128 stands for zero in the data rows.
Some points, one per row:
[160 136 115  94 155 134 124 121 128  86 155  95 160 170 108 120 116 141]
[206 101  76  45 104  81 101  93  98  91 134 166 146 110  95  85 192  97]
[ 68 199 123  99 167 204 200 185 191 221 230 103 185 176 143 236 224 162]
[ 98 110  60  95 110 108 134 132  91 121 193  24 140 143  75 134  91  75]
[151  87  77  64 107  75 116  84 108  82 133  41  96 140  97 102 135  75]
[255 193 156 168 214 158 184 203 148 149 210  29 229 210 190 158 155 172]
[ 97 137  92  96 106 110 138 149  90 115 190  28 112 163  68 126  85  94]
[233 140 116  93 183 145 142 141 124 108 187 139 192 153 159 143 193 152]
[192 152  65  49 125 174 152 141 183 101 176 255 143 135 112 198 182  99]
[212 115 105  90 165 105 107 128  98  66 147  61 126 171 134 127 153 144]
[134 145  93  84 126 184 136 184 177 100 170 255 123 124 106 186 175 123]
[157 102 106  78 179 115 126 118 139 119 188 106 188 155 140 129 182 144]
[ 75 119 118  93 152  92 114 124  95  77 149  99  84 178 103  92 105 145]
[ 0 47 36 29 87 62 29 72 74 50 69  0 66 96 53 79 75 67]
[174 143 104 134 146 175 149 173 173 156 189  61 148 194 131 170 179 131]
[  0  48  43  28  86  98  44  69  78  81 121   0  67  93  53  99 108  77]
[235 145 127 105 184 143 135 162 128 114 182  96 198 180 169 148 112 157]
[168 150 105 125 136 196 128 173 176 110 173  61 150 198 128 190 175 140]
[149 134 151 132 130 152 129 158 132 114 174 112 147 215 119 177 152 123]
[255 212 185 192 195 215 215 246 192 224 255  94 212 232 193 239 223 158]
[229  98 107 104 178 132 127 133 115 114 159 140 185 153 147 151 193 145]
[236 137 115 119 195 146 127 165 182 115 190 155 197 182 181 144 216 137]
[ 81  68  53  47  94  79 132 109 114  96 164  37  72 124  75  95 160  70]
[210 152  86 124 113 189 127 155 202 158 188 155 150 158 101 162 194 105]
[ 98  82  64  68  91  91  78 118  69  54 126   6 112 117  80  72 103  76]
[231 108 111  90 187 135 131 126 120 119 186 131 197 157 165 148 200 144]
[222 118 133 119 142 137 101 148 169  98 127 112 150 176 129 152 165 123]
[  0 152  92  88 114 182 168 175 168 169 210  94  99 159  85 176 235  90]
[186 123 110 101 138 113 112 140  89 118 152  58 124 159  86 129 154 130]
[  0 110  64  81 110 146 114 118 127 126 158  94 110 142 100 134 170  81]
[  0 188 117 140 128 209 217 183 226 201 255 177 103 168 105 214 222 118]
[224 120 129 120 149 196 106 145 175  93 145  33 150 173 128 155 175 128]
[144 136 133 126 154 183 133 173 193 105 171  97 184 190 138 131 221 149]
[136 135 112 108 125 169 124 165 163 100 161  93  87 165 102 115 183 104]
[149  78 115  73 150  93  75 106  93  81 124 139 163 158 102 118 111 119]
[199 132 132 100 157 127 115 141 103 118 186  67 131 170 136 131 154 141]
[101 174 114 111 111 132 163 144 103 147 212  20 107 171 117 140 161 127]
[255 181 122 148 160 198 192 174 196 194 250 168 208 193 152 198 255 143]
[136  78  94  51 101  89 137 107 113  91 159  41 123 129  97  99 156  79]
[201 136  85  98 120 121 133 139 128 113 177 144 156 138 107 116 142  85]
[188 130  72 104 100 101 104 137 116  79 138  31 154 168  98 108 163  89]
[203 153 113 104 145 198 128 162 196 149 179 158 148 186 131 203 255 125]
[255 141 110  91 153 119 119 123  91  96 165  40 198 154 155 112 132 124]
[214 118  86  66 132 129 106 129 196  83 156 163 144 126 107 117 255  97]
[170 146 112 120 151 202 150 182 176 161 191  62 144 196 119 189 176 136]
[150 126  90 100 132 135 107 143 177  94 140 168 157 167 100 147 243 122]
[202  92  75  44 103  84  93 105 102  79 131 166 147 126  83  98 182 103]
[228 140 127 106 178 103 119 144  94  91 149  84 159 174 144  83  90 134]
[138  55  56  17  82  51  59  87  84  68 114 113 111  96  67  77 106  70]
[157 137 107 135 126 144 126 156 130 104 159 108 144 185 120 121 144 130]
[202  96 135  96 164 126 107 132 110 112 146  64 136 176 133 122 158 152]
[184 137  81 101 129  97 125 147 111  87 161 158 110 128  81 111 140  69]
[222 111  94  93 149  92 137 126  67  93 180   0 164 134 131 102  87 121]
[  0 105  52  53  93 102  75  79  71  95 147   0  58 110  61 122  76  68]
[  0 113  57  52 106 114 123 136  77 119 169   0  61 122  89 124  65  83]
[136 171 120  88 178 154 158 146 138 132 191  45 111 167 135 157 158 155]
[192 124 118 104 132 119 160 144 122 121 192  52 133 178 120 158 141 134]
[234 134 129 110 168 102 128 147  87 114 180   0 209 173 141 117 106 166]
[183 171  69  91 119 151 160 136 128 141 203  51 123 155 128 168 161 108]
24 more points follow, each with its number after it:
[ 91 160 125  98 127 148 156 133 125 123 189  81 105 173  87 140 143 113] 0
[168 152 101 125 150 160 121 150 176 109 176  67 148 183 129 183 169 138] 1
[180 120 130 119 146 143 118 156 107 102 183  31 150 191 100 121 161 156] 2
[188 102  74  91 134 144 156 129 127 121 193  53 131 157 115 157 115 108] 3
[191 106  55  28 120  89 125 119 114  96 162   2 146  98 100 109 122  82] 4
[254 179 138 143 163 188 186 173 181 181 255 160 195 196 149 212 194 143] 5
[ 73 145  55  79 107 142 141 126 128  96 163  36  72 122  96 116 150  82] 6
[176 180 142 139 183 129 169 203 134 144 216  17 201 187 176 144 141 169] 7
[217 136 104 105 152 109 140 167  83 116 193   0 156 154 125 131  78 123] 8
[ 93 135 128 103 124 146 143 127 141 112 194  87  93 171  75 142 137 125] 9
[108  81  68  80  99  97  75 112  73  44 116   0 120 119  77  74  91  80] 10
[ 85 148  54  87 123 142 139 131 124  89 170  34 151 141 110 116 155  83] 11
[194  82  70  72  99  49 100 120  72  62 128   0 123 142  75  72  62  75] 12
[234 147 145 117 200 114 152 170 118 115 196   0 195 184 171 148 103 161] 13
[156 143 114  82 183 185 163 124 178 139 199 107 177 170 162 203 213 137] 14
[221 143 127 128 179 170 143 170 179 146 197  52 186 204 157 164 177 128] 15
[223 122  97 123 154  77 140 146  72  93 172   0 180 181 144 109  79 129] 16
[175  97  32  59  75  90 101 101  69  72 140 110 122 107  80 121  76  56] 17
[171 116  96 117 159  88 122 143  71  99 168   0 150 189 138 113  87 121] 18
[146  86  95  80 148  84  71 105  61  50 115 128 152 142 124  88 106 113] 19
[226 142 127 107 195 115 138 154 108 109 178   0 195 173 181 126 112 150] 20
[149 121  68  72 112 107 119 138 119  73 154 112 111 139 114 104 157  93] 21
[219 136 147 112 159 100 146 145  91  98 171  53 191 189 148 119 100 129] 22
[ 98  96  69  73 120 133  88 113 111 125 136   0 119 117  81 134 104 104] 23
Which of these numbered points is nearest to each point below, ignoring the 3 directions in which the first points spread most? Its number follows each.
[207 124  85  95 142 153 121 141 206 114 168 170 140 149 135 153 255 101] > 15
[ 82 152  56  64 106 149 135 111 121  97 171  43  65 133  85 111 147  80] > 6
[213 133  85  84 142  95 118 140  79  88 160   0 161 145 121 128  74 119] > 8
[ 81 151  58  76 122 142 136 120 126  90 165  39 147 131 105  99 154  80] > 11
[168 152  99 121 144 177 146 159 183 113 182  69 142 188 130 174 172 134] > 1
[201 142 107 120 146 152 125 153 196 149 177 162 151 183 136 143 255 116] > 15
[107 109 111  98 137 103 106 135 106  64 142  70 140 176  69 129 165 144] > 2
[189  98  52  57 109  92 131 130 114  97 166   2 133 115 111 117 124  75] > 4
[201 114 120 108 160 141 141 139 119 108 175 128 157 171 138 147 203 123] > 18
[233 144 139 102 165 101 140 150  92  96 170  65 199 180 149 124  97 130] > 22
[  0 105  66  59 115 140 123 111 124 133 167  95  99 116  84 132 152  77] > 20
[231 143 144 114 158  91 140 140 104  97 187  60 208 180 139 114  86 125] > 22
[176 117 104 115 134 145 137 145 140 100 161  61 158 146 109 120 170  96] > 10
[ 67 160 138 104 170 209 178 162 188 219 237  92 184 168 140 227 216 161] > 14
[173 189 145 129 194 126 173 200 131 146 209  27 185 195 168 157 134 168] > 7
[186 147  62 102 116 102 130 172 123 111 164   1 136 171 104 112 126  75] > 12
[215 179  97 108 133 228 175 169 227 166 213  87 172 160 117 175 225 136] > 4
[155  93  96  79 144 106  88 101  74  85 114 130 159 151 129 109 121 117] > 19
[ 98  85  34  30  59  94  73  77  95  75 123  19 104  81  64 109  92  25] > 4
[199 106 105  87 146 128 111 132 100 117 138  62 127 172  76 139 162 122] > 2
[144  62  68  52 122  89 147  78  97  91 168  26  75 119 100 121  89  94] > 3
[166 185 142 139 194 160 182 211 142 152 212  19 190 188 179 162 138 172] > 7
[186 165 140 128 170 162 159 196 177 149 220  60 168 206 135 194 163 158] > 13
[ 80 106 115  91  81 165 125 119 133 103 183  96 101 160  37 145 132  86] > 9
[199 108 109 100 114 131 108 125 101 117 197  56 132 157 108 137 138 101] > 5
[  0 140  97  85 121 152 139 140 179 124 194 100  90 167  85 180 155 101] > 13
[135 102  49  78  86 240 117  89 228 134 150  93 108 102  74 168 211  80] > 23
[156  93 114  82 165 166 117 117 149 135 192 121 186 155 139 142 178 133] > 14
[228 155 133 105 158  97 143 152  68 105 176   0 199 184 148 110  86 128] > 22
[224 132 119 114 147 137 109 142 167  89 141  38 159 178 124 158 157 127] > 1
[103  99  68  78  92 103  90 110 104  74 122   0 119 111  79 111 100  74] > 10
Here are 24 other points, each followed by its number:
[141  82  75  58  94  99 136  83  74  98 172   0  79 127  68  99  82  91] 0
[145 121  54  69  87 234 106  95 227 132 192  88 117 101  81 179 212  89] 1
[187 150  82 108 117 173 124 148 188 108 163 141 115 131  76 114 186  78] 2
[153 139 122 117 148  99 129 156 159  95 170 112 172 178 144 102 199 128] 3
[193 110  47  62 119  66 108 106  82  85 141 114 143 100 111  76 108  77] 4
[174 121  75  74 110  95 111 133  75 107 156 109 137 129 103 115  78 106] 5
[192 152 108 114 131 119 145 170 105 115 193  31 116 167 103 130  96 127] 6
[143 150  99  79 118 184 141 181 170 106 176 255 121 139 100 169 174 113] 7
[ 91  76  32  27  71  95  69  82  93  50 132  22 104  77  57  95  87  41] 8
[166 151 108 122 149 189 142 189 176 178 191  59 157 197 129 198 183 144] 9
[208 124 109  99 149 100 124 139  78  83 155   0 148 159 124 116  74 124] 10
[229 161 166 139 171 174 172 176 174 151 199  60 186 202 142 149 182 133] 11
[142  52  72  53 110  83  39  77  62  94 168   0  79 121  67  99  89  78] 12
[181  97  52  89 123  86 122 112 113  93 164   5 133 113 109 116 116  75] 13
[224 140 130  99 194 141 130 158 124 123 183 175 206 175 165 139 121 162] 14
[130 145 134  91 175 154 149 121 145 152 185  42  62 158 140 150 144 144] 15
[151 121  96  68 113  92  99 109 108  95 165  36  94 152 103 111 133 103] 16
[231 115 117  94 159 130 129 141 117 110 164 137 194 162 153 135 184 137] 17
[155  78  72  71 126  87  77 110  71  61 108 135 152 145 105  77 118  97] 18
[ 99  60  33   0  59  99  64  54  84  57 104  21 111  79  63  92  85  55] 19
[186 177 162 180 204 171 179 199 170 152 214  63 182 214 175 194 173 169] 20
[144 145 132 132 179 169 135 158 163  98 176  92 185 201 147 133 169 151] 21
[203 106  89  96 103  91 105 126  83  62 138  26 125 151  84  88  92 105] 22
[128 168 114  92 175 163 166 201 140 148 229  38 194 165 176 165 157 149] 23
The same question for these:
[184 134  63 103 121  90 138 131 108  93 163   9 125  97  98 116 123  85] > 13
[  0 179 127 144 141 202 181 180 232 213 252 182  93 172 113 225 230 131] > 20
[208 144 104 101 154 106 120 136  77 107 160   0 160 154 127 123  76 111] > 10
[154  81 105  76 134  86  76 101  60  36 104 140 158 151 105  96 118  97] > 18
[138 139 135 131 186 165 131 167 160 107 176  97 186 206 135 124 181 151] > 21
[190  84  74  78 103  88  87 123  71  59 129   0 125 133  67  79  65  65] > 22
[135 139 116 118 143 100 127 156  94 102 154 118 175 179 127 116 190 124] > 3
[187 118  89 100 126 110 108 113  98  72 132  65 129 160  77 117 154  98] > 22
[216 115  84  81 126 102 118 122 137  96 148 137 156 136 111 119 147  94] > 10
[189 141  79 106 116 174 134 144 179 129 197 149 114 143  88 149 197  79] > 2
[235 143 123  99 169 107 121 149 100  73 147  95 206 176 173  95 173 136] > 3
[143 139  88 108 132 100 135 132  75 111 165   0 140 166 101 118  79 114] > 10
[112 104 102  94  74 102  96 119  98  56 153  70 103 149  71 132 151  98] > 22
[ 95 170 126 137 199 167 159 169 176 147 209  92  98 179 121 177 179 161] > 20
[227 139 126  92 195 110 126 170 119 104 185   0 198 166 178 123 117 162] > 23
[255 145  92  71 157 192 129 126 177 150 179 171 188 145 154 200 255 118] > 19
[153 107  48  67 105  79 108  99  83  72 163 116 118  94  88  81 118  66] > 4
[137 152  70 108 115 110 127 142  75 127 166   0 143 127 107 120  77  96] > 4
[ 93  99  82  80 115 132  98 128 109 112 139   0 126 148  83 133 104 100] > 9
[144 149 131 138 158 172 135 168 157 107 176  86 176 194 143 125 184 154] > 21
[181 179 120 121 196 173 168 204 168 146 218  60 187 175 172 187 161 151] > 23
[201 113 111 103 158 136 130 130 117 114 175 132 159 157 131 144 188 133] > 17
[189 185 153 129 189 129 189 202 141 148 222  12 186 180 182 159 136 173] > 23
[126 141 119  92 176 122 150 124 146 145 187  37  61 157 138 158 162 143] > 15
[194  96  84  85 104  90  88 103  74  58 120  54 131 157 103  70 132 100] > 22
[ 97 101  34  56  58 106 109 103  96  90 156  10 107  98  63 127  97  24] > 8
[197 150 119 120 139 105 132 170 104 116 178  48 117 166 108 129  95 115] > 6
[145 150 101  75 112 180 136 176 176 103 187 255 122 136  98 190 173 103] > 7
[190 120 131 117 129 105 104 142 125 101 148  38 157 177 108 116 161 118] > 11
[230 123 132 119 148 137 122 147 168  97 151  41 158 182 121 118 160 138] > 11
[147  97 112  86 161 171 131 122 189 119 189 131 189 161 150 129 248 139] > 21
